(in the rows, 128 means zero)
Rotation paths and how fast each direction turns (degrees each step):
Each turn is a multiple of 5 degrees from 10 to 175, or 0.
Each row of a path follows its step; steps can be skipped.
Rotation 1:
step 0: [124 135 134 136 121 135 128 132 131 117 128 117 113 130 134 116 134 130
 147 124 133 129 133 128 145 140 134 140 120 138 140 142 130 127 133 124
 128 136 115 122 129 115 136 135 130 126 127 132]
step 1: [142 144 134 122 128 128 133 123 129 129 134 137 122 125 121 123 134 127
 127 147 114 123 125 129 128 126 129 143 121 134 131 140 121 125 103 139
 129 136 132 120 123 137 126 129 131 128 118 124]
step 2: [143 113 126 117 128 128 123 118 131 138 141 126 130 130 116 135 125 143
 122 141 123 134 132 134 149 112 131 127 126 129 131 125 130 130 140 130
 121 125 122 127 123 137 128 121 135 127 135 141]
step 3: [128 121 128 132 129 154 136 125 118 137 124 124 135 128 134 129 134 116
 116 130 133 136 149 131 130 139 116 131 143 127 130 128 138 119 128 129
 125 131 124 134 121 123 121 120 137 137 136 130]
step 4: [110 124 124 127 124 133 135 134 140 137 139 110 122 119 119 116 127 121
 147 128 130 132 116 123 125 130 123 127 145 126 125 131 139 128 121 132
 120 136 142 127 126 134 124 139 131 124 132 126]
step 5: [130 123 130 134 117 115 128 126 141 127 125 118 116 153 139 128 138 123
 133 125 119 133 130 126 138 121 142 128 125 130 133 120 135 127 111 132
 126 127 132 123 124 130 125 128 113 142 129 120]
step 6: [134 125 124 119 114 146 119 132 128 127 124 136 126 117 129 119 123 133
 138 127 116 117 133 122 133 131 139 128 109 134 132 126 128 114 120 126
 115 131 111 126 137 125 127 124 125 137 128 137]
step 7: [133 120 118 129 130 140 136 137 133 123 138 137 122 121 128 130 134 124
 128 144 140 130 119 135 144 136 124 136 126 134 132 124 109 128 122 142
 139 129 127 134 133 138 133 120 142 133 122 128]
step 8: [142 130 132 128 127 133 127 130 128 133 131 114 143 134 122 123 135 134
 127 135 143 132 129 123 144 123 131 136 137 130 129 135 128 134 138 146
 121 126 120 123 114 122 119 146 128 122 121 133]
step 9: [132 141 125 126 122 136 125 118 136 133 121 126 109 133 120 134 134 130
 120 134 125 125 141 130 128 129 124 118 136 124 129 144 144 127 117 136
 122 136 140 126 122 115 125 123 140 125 143 130]
Speeds:
[133 131 128 125 132 126 129 129 130 125 127 128 133 124 125 126 132 128
 127 128 130 132 127 129 126 126 125 130 124 129 132 125 128 127 129 132
 127 127 126 129 125 129 129 124 131 128 130 130]  65
[124 126 128 130 129 128 129 130 130 131 130 124 124 127 126 125 129 129
 126 122 126 131 131 128 123 124 124 126 128 128 125 126 127 129 129 128
 126 128 127 128 127 128 125 125 128 133 126 125]  55
